One turn sends every row of this set to another row. A few are shown first. Where does it send the rows asked after them?
j_574: [ -8  42  -5  -2 -11 -10  28 -31 -18  -2 -31   6  36  24   9  -5 -39  -9
 -14  25   2 -33 -21]
j_623: [ 21   4  13  29  -4  23  15 -47  14 -15 -11  -6  24   5   6  -7 -14   9
 -24  29  22 -12 -30]
j_120: [-19  37   9  -1  -6  23  -7 -48   7 -24 -26  -9  -5  16   5  21 -21  -1
   8  16  -9 -35 -28]
j_942: [ 18  10 -31  15  -2  -5  35 -16 -11 -18 -38  12 -33  -6   6  35  -1  -1
  11  18  -8 -12 -11]
j_350: [ 14  49  22  -2  -1  24  47  -9  -5 -14 -37  -1  14  41 -18  10  -5 -11
 -13  35  14 -16 -10]
j_265: [  8  27  -1 -15 -25  -9  32 -30 -28   1 -25  15  37  17   7  -6 -22  -7
  -1  36   4 -24 -23]
j_900: [ 16  19 -23  15  11   2  25 -17   5 -34 -39  13 -29  19 -11  54  -7  -7
  -2  27   9 -13 -13]
j_980: [ 15  29  28  -9 -30  22  28 -32 -15 -17 -20  -9   7  16  -2 -12 -25  -7
 -10  44  11 -23 -37]
j_629: [  8   6 -21  -4 -19  22  27 -39  22 -33 -16   2  -3  -8 -26  22  20  14
 -15  32  -8 -32 -24]
j_280: [ 22   7  15  27   7  37  45 -32 -12 -18 -25 -11  17  11   2   4  16  -7
  11  22   4 -13 -22]
j_992: [  0  12  -4   4 -23  -5  30 -27  -5 -26 -15   3 -24   3 -43 -14   5  19
 -10  39  -2 -26 -10]
j_75: [  7  31  -8 -32 -37   4   5 -32   3   5 -21   9   4   4   1  12   7  27
  -9  30  -3 -15 -12]
j_689: [ 10  33 -39  15  18   0  16 -28  14  -6 -12  25   8  14 -15  23 -10 -15
 -13  43   8  10  -2]
j_696: [ 20  11 -14 -14 -20   9  -6 -40   0   3  -4  11  -8   6   1  -8  12  13
   1  38  14 -12 -16]
j_156: [ 11  24  -8  12 -20 -15  40  -5  -7 -33 -35  15 -38  -4   6  32  -2   3
  -2  18  -3 -13  -6]
j_721: [-17  49 -11  24   5 -11   4 -35  -5 -13  -3  12  12  10  29   9 -11  16
 -31  23   2  -7 -14]
j_762: [ 18   5 -12   9 -11  -3  15 -43   4   4 -24  16  51   9  15   4  -9   7
  -9  22  15 -11 -13]
j_105: [  9  21 -10   3 -12   3   6 -41  19   0 -42   5  47  16  12  12 -23   2
 -15  11  12 -20  -9]
j_241: [ 18  48   6  -7 -18   6  48  -3  -3 -14 -35  15  27  24  13   3  10 -18
 -11  20  12 -14   5]
j_90: [ 17   1 -28  17  10   4  37 -24  -1 -27 -31  16 -26   5 -12  48   2   8
   2  29   0 -23 -24]
j_819: [  0  22 -32  -3 -11  28  27 -38  14 -10 -32  14  10 -13   3  38  -1  -1
   9  26 -29 -16 -12]
j_735: [  9  25   0  13  -9  -5  35  -8   3 -48 -34  19 -32  11  -8  50   0   4
 -11  28   8 -16 -14]
j_732: [  3  34 -14  25   5   8  11 -31  19 -54  -7   9   1  12  -8  27   7 -18
 -33  35  16  -3 -11]
j_430: [-15  41 -12  22   2  16 -11 -46   9 -22 -18  -3  -4  10  31   6 -16   0
 -15  12   0 -25 -16]
j_308: [ 23  14  20   7 -20  33   6 -43  23 -16 -30 -14  19   9   3   3 -17   3
 -19  24  21 -13 -23]
j_659: [-18  38  -6  12 -19   8  27 -27 -15 -23 -38  10  -6  -3  10  17 -18 -11
  17  24 -33  -8   4]
j_642: [ 29  17   1  13 -10  16  35 -21   2 -14 -32  -1  25   7  22  -3  22 -21
   6   6  12  -9   2]
j_619: [-17  39  13  26 -19   1  18 -27 -10 -61 -23   0 -16   9  -1   9  -4 -14
 -14  27  -6 -11  -1]
j_861: [ 16  22 -35  19  10 -13  27 -11  -2 -15 -41   9 -37   8  -6  31 -15  -7
  -2  18   6 -11  -6]
j_291: [  8  13 -11  19   1  -9  46 -12   4 -35 -24  21 -32   5 -21  38   0  21
 -14  29   4 -28 -21]
j_803: [  7  26 -19  18  -4 -23  41  -4   0 -21 -30  15 -41   2 -11  20 -10  12
 -14  18   3 -19  -7]
j_841: [ 15  22 -17  20  12   8  34 -23  21   4 -37  -9  18  15  -6 -17   1  -2
 -12  -4  14 -32   0]
j_37: [  1  27 -24  11  -1 -15  27 -21 -11   5 -18  21 -15  14 -31 -11 -18   3
   3  43  -5  -1   5]
j_107: [  1  35 -11  13   1   3  64 -13   2   1 -27  11  28  12   2 -13   2  11
 -19  11  -1 -40  -9]
j_98: [ 19  28   8  18  18  30  29 -25  13  -8 -42 -21   7  33 -26  -1  -8 -11
  -7  15  19 -20  -9]
j_251: [-13  41  13 -29 -24  11   7 -37   2 -10 -26   0   7  12  -9  28 -12  20
   4  25 -15 -27 -24]
j_258: [ -9  37   6  17  11 -17  12 -35 -20 -13  12  19  13  19  -3  12  -8  13
 -13  42   8  -1 -27]
j_569: [  2  32  22  16  -8  15  31 -34 -15 -18 -12 -10   7  17  -1 -19 -35  -2
 -24  38  11 -29 -42]
j_473: [  4  27  15  19   6  27  70 -19 -18 -11 -21   4  22  18  -7   3   4  11
  -8  34  -7 -30 -27]
j_401: [ 11  12   3   6   6   0  -1 -42 -14  -8  13  15  -3  18 -12  -4   1   4
   8  46  18  -8 -30]

j_980 -> j_623
j_120 -> j_696
Now these:
j_619 -> j_629
j_107 -> j_350
j_291 -> j_900

One turn sends every row of this set to another row. A few are shown first. Where does it send the rows asked after them?
j_262: [-23   9  49  10   1  14  10 -10   9  -9 -33  -6   7   1   3  12  19 -37
  12 -23 -10 -27  35  -3]
j_359: [-20 -12  15 -10  -5   5  12  -9 -16   5 -21 -19  10  29 -27  -9  -4   7
   3 -15 -21  -2 -24  19]
j_69: [ -9  -9  -2  35   2  25   3  -1  19  -4 -33 -33  -6 -17   5  10  39 -35
   1 -42 -16 -17 -10   8]
j_891: [ -1   2  17  46  31  -1  18   4   9 -12 -17 -36  -6 -21   5  -5  21   4
  -9 -30  -6  -3  24  -2]
j_580: [-11  10  32   4  -5   8  -9 -14  39   3 -22 -18   5  10  -8  12  28 -35
  26 -41 -13 -16  17  -5]
j_711: [-21   5  22   6   0  -2  19  -4   9  12   2 -19  29   7 -38 -12   0  -4
  20 -17 -17 -13 -26   4]
j_542: [ -7  -8  29 -18 -22  -3  19 -24  -2  10 -26 -21  -1   6 -20  -5  12 -12
  13 -16 -19  -9 -23  19]
j_150: [-22  -9  -8  10 -37  25 -13  -3  18 -10 -18 -18  -2   6  17 -16 -20  19
  11 -17 -34  -4  15   5]
j_724: [ -6  19 -10  25   4  14   0   5  11 -17 -34  -8  22   8  21  17  -4  17
  14   7  -4 -13  15 -24]
j_626: [  0  17  -1  25   3  19   5  -1   5 -31 -41 -13  17   6  15  16   5  14
   5   8  -2   3  14 -22]
j_276: [-25 -12  13  -9  -3   3  14  -7 -18  10 -20 -15  14  27 -21  -9 -10   8
   3 -13 -20 -12 -20  17]
j_131: [-22   3  37  10   0   3  32  -6 -12  -5  -9 -18  25   0 -38 -10   3  -6
   5  -7 -14  -7 -18   7]
j_968: [-14   4  30   7  -2   2  24  -9   2  -2  -4 -24  23   5 -43 -12   9  -5
  11 -16 -15   2 -28   6]
j_274: [  1  19 -17  21   1  13 -10   2  26 -12 -30 -16  20  14  13  16   1  17
  21  -4  -5  -3   5 -26]
j_73: [ -5   5   2  43  31  -9   5   8  26   9  -6 -34  -1 -15   8  -5  14   8
   7 -37  -8 -17  21  -6]
j_487: [-18 -10   2  12 -36  28  -3  -6   7 -24 -25 -19  -5   2  15 -16 -16  16
   0 -12 -33   6  18   8]
j_765: [-22 -12  11 -12  -5   2  10  -8 -12  11 -18 -18  14  29 -25 -10  -8   8
   6 -17 -22  -9 -24  17]
j_763: [-18 -10   8  38   4  27  14   1   2  -8 -38 -25  -4 -22  12  12  33 -36
  -6 -31 -14 -24   1  10]
j_311: [-20  -5  -5  34  35  -9 -21  -3  21   8  -4 -26   3  -9  -1 -11  15  17
 -10 -31  -3  -4  12   0]
j_53: [-28   6   5  15  -7  25 -22   0  -3  -4 -24 -28  18   0  13 -20   8 -12
  11 -60  16   1  34   5]
j_209: [  8  17  -9  21  -1  16  -5  -4  21 -28 -37 -21  14  12   7  17  10  15
  10  -1  -4  10   4 -23]
j_555: [-27   5   7  16  -7  27 -21  -1  -7  -8 -28 -27  17  -2  13 -20   9 -14
   7 -57  16   3  36   6]
j_158: [-28  -5   1  37  37  -7 -12   1   7   5  -8 -19   6 -15   7 -11  10  16
 -17 -21  -2 -14  23   1]
j_387: [ -1  14   7   2 -40  39  -4  -4   8  -1 -27 -10  28 -12  16  -1  21  14
  11  -7   0 -12   2 -22]
j_188: [-20  -7  28 -17 -18  -5  20 -16  -8  21 -23 -10   6   3 -10  -5  -1 -11
  17  -9 -18 -28 -13  17]
j_712: [-28   5  29  10   3  -1  28  -2  -6   9  -2 -12  31   1 -32 -11  -5  -4
  14  -8 -15 -21 -16   5]
j_753: [-15  -8  35 -16 -18  -1  24 -20 -13   8 -29 -15  -1   1 -13  -5   5 -12
   9  -8 -17 -16 -14  19]
j_746: [-23 -13  17  -9  -4   6  16  -8 -22   3 -22 -15  12  27 -23  -9  -6   8
  -1 -12 -20  -6 -21  18]
j_288: [-25  -9  -1  38   7  23  10   7   6   8 -32 -19   3 -21  18  11  24 -33
   4 -31 -15 -41   5   7]
j_237: [-29   5   8  16  -6  27 -20   0  -7  -6 -27 -26  18  -1  15 -20   8 -13
  10 -57  15  -1  36   5]
j_960: [-26 -10   0  12 -34  27  -6  -2   7 -16 -23 -14  -2   3  21 -15 -23  17
   4 -10 -33  -5  21   5]
j_563: [  5   4   6  43  27  -5   7   3  26  -5 -11 -42  -5 -14   2  -6  24   6
   1 -39  -7   0  15  -4]
j_17: [  0  15   9   3 -40  40  -3  -4   6  -3 -28 -10  28 -12  16  -1  21  13
   9  -8   1 -12   1 -23]
j_416: [-10   8  48   7  -4  14   3 -17  21 -17 -33 -18   0   5  -9  12  33 -37
  11 -33 -11  -5  23  -2]
j_727: [ -1  14   7   2 -40  40  -3  -4   6  -2 -28 -10  27 -12  17  -1  21  14
  10  -7   1 -13   2 -22]
j_937: [-13  -7  22 -20 -20  -6  12 -19   4  23 -20 -17   3   8 -16  -5   5 -10
  20 -16 -20 -21 -21  17]
j_266: [-21  -7  10  38  35  -2  -7  -4   0 -10 -14 -23  -1 -17   2 -11  17  14
 -27 -21   0   2  21   4]
j_277: [-15 -10  -4  10 -39  25 -12  -7  18 -20 -22 -23  -6   5  11 -17 -13  16
   5 -18 -33   9  11   6]
j_229: [-25   5   6  15  -8  27 -23  -2  -3  -7 -26 -28  16   0  11 -20  10 -13
   9 -60  15   4  34   6]
j_757: [-12  -6   3  35  33  -4 -16  -7  15  -8 -12 -30  -2 -12  -4 -11  24  14
 -20 -29  -1  10  11   3]
j_33: [-24  11  35   8   2   8  -3  -7  27  10 -22  -6  11   5   3  13  14 -33
  27 -32 -13 -37  29  -6]
j_930: [-11   3  12  47  34  -4  17  10  10   1 -12 -28   1 -20  13  -6  11   7
  -2 -27  -6 -21  29  -5]
j_877: [  0  13   8   1 -40  40  -3  -4   7  -2 -28 -11  27 -11  16  -2  22  15
  10  -8   1 -11   2 -23]
j_234: [-18  -8 -10  33   5  21  -1   5  24  12 -26 -28   0 -14  11  10  29 -33
  11 -42 -16 -33  -7   5]

j_724 -> j_626
j_150 -> j_960
j_753 -> j_542
Now these:
j_746 -> j_359
j_131 -> j_968
j_158 -> j_266
j_69 -> j_234
j_580 -> j_33
j_891 -> j_563

